Rotation paths and how fast each direction turns (degrees each step)
Each turn is a multiple of 5 degrees from 10 to 175, or 0.
Each row of a path follows its step; steps can be skipped.
Path 1:
step 0: [-12  -3  16  40 -17  16 -48 -21 -18  17  20  -1  19 -20  10 -17  33 -21
 -26   5  28  -9   9 -11 -22  13  34 -18  13  38  -2 -32  32   1  -8 -19
 -24 -26 -10   0 -52  -5  12   6 -21 -13  18  -4  -9 -10  -6 -12 -13  -8
 -14 -10  -5  12 -39]
step 4: [-26   7 -18   8 -35 -12   9 -27  30   1  19 -26  27 -46  11 -41  39 -24
 -30  18  24   5 -16  -7  46  40   7 -10   0  10  10 -12 -11  -4  18  27
 -37  -3  -4  13  11  10   1  11 -11  13  24  29  -7 -21   5   1   5  -5
 -19  -9  26   7 -10]
step 6: [  2  -1   3  -1   3 -21 -13  -8 -12 -53  16 -16 -19  14 -21 -55  26  16
  -2  36  23  41   2 -19 -37   1  17  -3   0  14  24 -12   5   8   7  22
   3  -7  -6  -5  10 -32   3 -10 -23  17  19   0  17 -17 -29  48  31 -18
  13 -20  -2 -17   2]
step 16: [-46 -10  22  32   0  24  12 -39   6 -12  -2  -5  11 -12  14  37   1   3
  -5   5  16  18 -42  -1 -29  40  25 -19 -27  19  13 -15   0  14   7 -12
   0  -7  -1   2  18  -1 -33   6  -7  27  16  23  11  -5 -15  14   5  -4
  11 -35 -37 -20 -49]
step 18: [ -9 -61   0 -22  19   7  10 -48 -19 -15  21   5  18   9 -14  16  45 -17
  48  26   7   2  15  10 -17 -31   6   0  25 -12   1  -4  -2 -14 -23  -3
 -30  -2  18 -14  10 -11 -10  15 -15   5 -32  -8  -1  -4  -4  11 -14  -2
  35 -37   1 -33 -12]
step 25: [ 10 -23   7  20   4   7   6 -33  12  33 -14   1   9  -3 -27  33  13 -38
   5  -3  20   9  14  -2  -5  22 -16  11 -17 -30  38  -5 -24 -18  -4 -38
 -17  18 -11  -4   2 -12   5  40   6  45  -1 -12 -31  20 -42  15  15 -12
  -2 -45 -19  10   3]
step 27: [-20   9 -29  25 -48  -2  12 -34  -2  -4  35 -12  37   8 -15   0  24  13
   9  15 -20 -31 -14   0 -26  18   4 -14  11   9  -5   7 -26  25  12   7
 -61 -15  15 -15   1  -4  -4  48  -1  -7  -6  16  -8   7 -30 -19   4 -18
  33 -10  -3  10 -21]
step 29: [  9   2   3  21 -13  30  -9 -13 -11  -2  12  17 -14  -1 -11 -42  23 -31
  -9 -11  35   2  23   5 -45  -2 -33  10  25   4  34 -29   8  11 -17 -29
 -25 -36 -11 -39 -12 -15  35   1 -12   7 -10  -7 -33 -11 -10  32  -4 -32
  19 -17  11  -6  -9]
step 30: [-13  -7  22 -25 -37  31 -30   0  37   4  -4 -10   3 -11   0   5   1   8
  18  10  19 -28   4  -7  34 -21  -5   4  40   3 -14   4  14  -1 -29 -13
  -9 -47  -1  11 -15 -32  22  37  42  19  -4   8 -11 -17 -12   2 -26  26
  33  -8  33 -16 -11]
[  2   2  -6  -5   6   4  -3  -7  -2  -3  -7  -3  -2   1   1   1  -1  -2
   1   3   3  -7   3   3  -5  -5  -1  -8   8  -1   1   9   8  -4   1  -4
   6 -13 -10   6  -8  10  11   1  -4  -4   0  -1   1   5   3  -6  -5   3
  -5   5   4  -4  -6] => 35
[  4   5   4   6  -3   5   8  -3  -2   2  -3   4  -1  -4   3   3   6   2
  -9  -4   7  -9  -8   1 -14   8  -5   3  -1   2   0   4  -1  -1   3  -2
   4   3  -4  -1   9  -2   3 -14   8  11  -6  -2   3   0   1  -1   2  -1
  -9   1   5  -4   0] => 85
[ 2  7  1 12  2 -1 -2 -6  4  0 -4  7  0  3  4 -6 -3 -2 -6  1 -2 -6  1 -5
 16  0 -2 -6 -2 -8  4  8  5  3  7  8 -4  2  5  3  6  4  1  3  7  5  2  6
  6  9  1 -8  1 -3 -2 -6 -8  2 -6] => 65
[  6   2   1   5  -1   4  -8   6  -1   0   8 -10  -3   1 -13  -3   6   3
  -4   6   6  -4   6  -1   9  10  -1   2   1   3   2  -1   6   6  -7   5
   5   3  -1   1   2  -5   3  -3  -2  -8   7   2   0  -6  -5  -9   3   2
 -11   4   6  -3   0] => 10
[10  6 -3  1 -2  2 -5 -3 -5  6 -6 -1  9 12  3 -7  1 -1  1 -2 -6 -6  9 -6
 -7  1  8 -1 -7 -3  5 -6  6 -6 -5 -3  7  3 -4 -4  4 -4 -5 -5  0 -2  7  2
 -2  3  8 10 -4  5  1 -4  3 10 -2] => 125
[  4  -1   1  -8  -3  -3   1   3   1  -4   4   5   5   3   6  -5   2   2
 -12   4   2   6   9   7   1  -6  -1   4   5   3  -3  -3   2   2   4   4
  -3   0  -6   4  10   9   7  -3  -9   0  -6  13  -2   0   0   8  10  -2
  -4   0   1   8  -1] => 160
[  6  -8  -8   2  -8 -12  -3  -4  -1  -9   1  -1  -1  -6   4  -6   2   4
 -10  -1   5   6  -3  -3   1   6  -7  -4   7   0   4   7  -1   6  -1   1
  11   5  -2  -2  -2   1  -4  -3   0  -6  -3  -7  -9   2   8  -2  -7   2
   9  -8  -2   3   2] => 160
Path 2:
step 0: [-24  13 -17 -38  26 -27  11   4  35 -25 -15  -3 -34 -12   5  38  -6  -8
 -13  20  -7  -3  -1   2 -32 -18   4  22  -1  18  -1  40  18  -3   0   3
  10 -19  20 -10   7 -36  10 -25  38 -34  -5  -4  48 -16  13  -7  -4   7
  -1  14  24 -23  29]
step 2: [ 10   2  -4   0   5 -14  10  26   0  17 -27   5 -15 -39   0  24  29 -32
  17  15  32 -15  17  -6 -29   5 -48  -9   6 -33 -14   1  -6  35 -23  -8
  12 -30  14 -18 -11   2  -6 -17  24 -31   2 -19  34  13 -23  18   3   8
 -21   5  52   1  18]
step 8: [-41 -13  -8   1  29 -36   5 -35   6  14  19 -13 -21 -39 -13   4  11  26
  -3   6 -30   2  35  32 -32 -39   5  22   7 -10 -18  -9  14  18 -15  15
  15  -7 -19  11  21  -4 -19  -9  19  -3 -24  30  18  38 -18   0 -19   1
 -39  -8 -17  -3 -11]
step 12: [ 16 -24  16 -22 -18 -44  29 -17  -9  28  11  -8 -16   8  30   8   5  13
  14  15   3   1 -11 -12 -36   3  11  38  39   0  -8  20  -3  41  -3  43
 -20 -20   9  26   9   9   7  21  21   2   9   3   5  13   4 -15  11  40
 -10 -27  32  -6  31]
step 14: [ -8  26   8 -45   5 -20  21 -25  19  -5   6 -16 -17  -3  34  19 -19   0
  34   5  26  12  21  37  -3  -2  48  18  12 -34 -17   4  -2  -5   4  29
   7 -43  34   8 -28  13  18  -5  16 -37   5 -13   8   8   6   4  27   9
  13  19  18   9   7]
step 16: [ -3 -19  -5 -30 -17  -1 -16 -34  27 -28 -26  -4 -55 -17 -24  23  17  -8
  30   3   6 -12  41  34 -40  15 -17  25  -4 -23  17  29   9  32  -5 -23
  19 -39  19   3 -28  -4   1  11  10 -10  15  10   8  -1   0 -25  14  12
 -11   7  -4   2  10]
step 18: [-14  -4  -9 -12  22 -38  -3  -9  13 -36 -30 -12  -8 -10   2   9  55   1
  23  -5   3  11  40  -6 -20  -5 -31   9  33  -8  -7   7   7 -26 -27   2
   5  -6 -14  22 -26 -26  19 -40   5  -9   1 -27  -3 -20   7  -8  27  -2
 -51  14  30  -3   4]
step 19: [-15  -7 -20 -36 -29 -51  13  18  30 -13  -1  -4 -17 -21  15  -4  17 -27
  43  -8 -22 -12  -5  18 -24   3   8  16  -2   3  14 -13  15  10 -28  15
  43  -2 -10   3  -6   4 -30 -12  10 -31  29 -21   2  15 -24 -20  18  11
 -33 -10 -16  31  22]
step 24: [-16  -8  16  -6  18 -28  16  -2  19  18  16  11 -33 -51 -12 -16   7 -31
  -8  -1   4  28  10   4 -13 -21  12  26 -11 -50   0 -30  12  40 -36  -6
  -2 -15  14  26   9   3  -5  -8 -17  -7  -1  23 -54   3   9   8   9  40
  -8  -1  -1  11  -2]
[  1   1   3   9   6 -14  -1  -6  -4  -3  12   7   2  -8   3  -6   0  -1
  -7  -2  -5  11  -4   2  -2   1  -2  -2  -1   2   2   0   4  -3  13   1
  10   6  -1   4   5   6  -5   7  -7  -3  -2   4   0  -1   0  -2   2   7
  -2  -4   3   6  -2] => 155
[ -4   1  -7   5  -3   6   4  -2  -5   1   7   3  -7   5   2   6   0  -1
 -11   6   1   1  11  -4  -6   3  -3  -1  -2   1  -4   5  -8  -8   1   2
  -2  -8  -1   4   7   6  -6   0   7  -2 -10  -5   5   9  -5   6  -7  -5
   3  -5   2   4   6] => 10
[ -2  -9   8  -5   3  -2  10  -9   1   2  -2   1  -3  -4  -1  -1  -8  -5
  -3   5  -5   6   3  -3   7   2   3  -4   1   2   2 -10 -12   7  -5   7
  -2   8   1  -3   5   2   6   2   6  -1 -10   5  -2  -3   9  -4  -1  -4
   4  -9  -3  -5   0] => 25
[-7  9  3 -1  2  0  0 -3 -1  2 -3 -1 -3 11 -1 -4 -9 -2  9  2 -9 -3 -3  8
  0 -8  1  0  3  5 -5 -3  5  1  5  4  9 -4 10 -7  5 -4 -7 -2  4 -1 -4 -2
 11 -4  0  9  5  2  7 -3 -8  5 -3] => 130
[  2  -2   6   5   5  -1   3   0   0  -4  -3   2   0   1   7   2  -6  11
  -2  -3   0  -4   6   8  -8  -4  -1  15   0   3  11  -3   1  -4   6   9
  -9   7 -10   1   2  -5   5  -8   0   3  -2  -4   8  -3   0  -2  -3  -4
   2   3   4   4  -8] => 80
[ -3  -6   1  -3 -10  -2 -12  -3  -2   6   1   3  -3   2  -8   6  -6   1
  -3   4   6  -1 -10  -1 -10  -7  -6   7   0   4   5   4  -1  10  -2   1
   3  -2  -2   3   2  -3   1   1 -11   1  -6   8  -1  10  12   3  -1  -2
  -1   2  -2   2   0] => 85
Path 3:
step 2: [ 42   9 -31   0   5  32 -16  10  13  31  11 -10 -15  18  14  20   2  -6
  -4  -1  27 -17  15   2  17  23 -11  14  16 -27  54  24  -2  15  -1   8
  19   4   1  15  23  -6 -19  -8 -35 -35  13 -14  25  -5  29   5   1 -21
  -4 -16  -1  37  -4]
step 4: [ 21 -12  -8 -46  31  27  19  10  28  21  10 -22 -22 -14   1  23  17  11
  33 -17  -4 -11  30  -6  27 -22   7  -5   4   3  20  14  22  37  16   0
  17  -1  24  -6 -29  -1   5  31   2  19  13 -15 -17  13   4  -7  10   3
  23 -19 -13 -38 -24]
step 7: [ 54   1  -3   4 -37   8  20  -2   4 -26  -3 -18 -16  10 -10   8  -8   9
  20  -4   1  -1   8  14  28   7  18  37 -22 -11  22   3  26  -3 -29   2
  35  -7 -27 -27 -14  16  -4   6 -36 -43  11   9 -23 -28  13   0 -11 -18
 -11 -13 -13   9   1]
step 12: [ 27  -6  -2  -7  -1  22   5  -9  29  12  -9 -17 -14   2  -8 -13   5   3
   6 -14 -17  24  -4  23  32 -21 -11  17  11   2  19  38   7  23 -10  -4
  21 -18  53  -9 -11  12 -23   6 -33 -29  10 -32 -10 -24  16   9   6   7
  15 -36  45  23   7]
step 14: [ 36 -10   3  -9  16  31   4  29 -10  29 -30  -8 -10 -10   4   6  13  -8
  -1  22   7 -12  41  14  18  33 -14  19 -15   0  55 -11   7  -4 -13  23
  37 -22 -10   7   7   3  -9  36 -11  -1  16  -6  16  20  11  -7   3  17
  11 -28 -17 -33 -10]
step 17: [ 26 -48 -22  -5  14 -34  53  12  13 -13  20  11  -6   3 -23   3  30  10
   2 -21 -21  -2  20  13  43  -2   7  16   4  -5  17  -7  -7  24 -20  -9
   1  11   2  -6  -9   1  -1   3 -29 -44 -15  -7 -27 -15  20  14   6 -16
  19   4  16 -22  -9]
step 20: [ 36  12  -4  -4  24  36 -12 -18  -6  19 -15 -10 -21  -9 -11  -9   0  31
   4  22  -3   8   8  -8  45   8  31   0 -17 -17  42  44  -1  26  -5  -9
  -6  18  -4  -5  15  11 -11  25  16 -28  34  -5  16 -21   7  -2  15 -21
   2 -31 -19 -15  15]
step 24: [ 26 -14  13 -15   7  23  32   0  19  -1 -14   3  -6   2  23  -5 -46 -25
  -5 -15   0  37  22  10  36  28  11  18 -17  23  19  18 -10   0 -16   5
  48   8 -10 -35  -6  26  -8   8 -14 -15   8 -38   3  -1   8  -1  -5   7
  15  -4  31 -27  -5]
step 31: [ -1 -21 -22  -6  31  57   9 -22   8  29 -12 -21 -20  36  -5  22  10 -19
   3  -3 -14   0  22  25   7  27  -5 -12  22  17  45 -20 -10  37   0 -22
  21   6 -10 -24  28  -3 -25   0 -19  28  -7  12   5  -4  21 -10   2   7
  -2   7  -9 -14   1]
[ -1   6  -3  -6  -1  -3  -1   3  -2 -10  -2   4  -3  -2  -6  12  -2   3
   4   1   5  -1  -5   9  -1  10  -3  -4  -2  -2   4   2  -3   8   0   1
  -8  -4  10  -8   1  -1 -10 -11   4   0   4   3  -2 -11   0  -5   1  -8
  -2   0  -7   5   0] => 140
[  2  -5   5  -2  -2  -9  -1   1   1   6   8  -2   5 -10  -3  -3  -5   7
  10  -1  -4  -1  -1  -1   8  -1  -1  -5   9  -6  -1   6   3   5   0   6
   4 -13   1   2   7   4   0   4  -6 -13  -5   5  -2   0  -2  -2   2  -1
   3  -7  -7   3  -7] => 140
[ -6   8  -4  -5   5  -2   6  10   8  -2  18  -1   4  -3   3   2   1   0
  -8  -3   4  -4   0   0   2   9  -3  -6   6 -10   1  -2   7  -4   5   6
   1  11   2  -2  -2   6  -2   0  -3  -1  -2  -3   4   7  -2   7  -4  -3
  -4   2  -1  -6   4] => 55
[-4 10  0  2  7  9  0  8 -4 -1 -5 -4  4 -3  4 -7  7 -5  3  6 -3  7  2 -2
 -5  7  4  5 -3  3  4  5 11 -4  3 -9  2  0  0  4  6  1  1 -2 -4 -6 -7 12
  4 -2  8 -3 -6 -6  3 -2 -8  5  0] => 60
[ -3  -3   7  -2  -8   8   3  -1  -4  13  -4   3  -6  -1   1  -1   4 -14
  -3  -7   4  -1  -2   4   5   4  -4  -3  13   5  -2  -5   1  -2  11   8
   0   1   1   3   5   2   1  -5  -5   0   1  -4   1 -10   0  -6  -5  -5
   7   4   3  -1  -1] => 110
[-10  -3   4   0  -1   1   1   3   6 -10   6  -4  -1   4   4  -9  -8  -4
   8   5   7  16   5   5  -2  -4  -6  -7  -1   7   3   4   2  -2   4   1
  -3  -6   2   1  -1   5   2   2  -7   2   8  -1  -1  -2  -1  -4   9   2
  -7   3   8   1   4] => 120
[ -6   0   1   2  -6   5   0  -3   3  -8   2  -8  12   4   0   4   0 -11
  -8   5  -8   1  -6   7   0   0   3  -4  -2  -1   2  -1   4   6  -3  -3
  -2   3   0   2  -4  -2  -4  -1   1 -12   0  -5  -4  -1  -8  -2   4   7
  12   3   1  -2 -15] => 60
[ 4  4  9  1  2  3  2  6  0  3 -1  1  7 -4  7  4 -5 -9 14 -3  4 -7  1 -6
  4  9  2  4 -4 11  3  7  3  2 -9  8 -9  1  0  8 -4 -4 -2  1  5  2 -7 -2
 -1 -1 -6  7  5  3 -4  1  4 -5  1] => 70
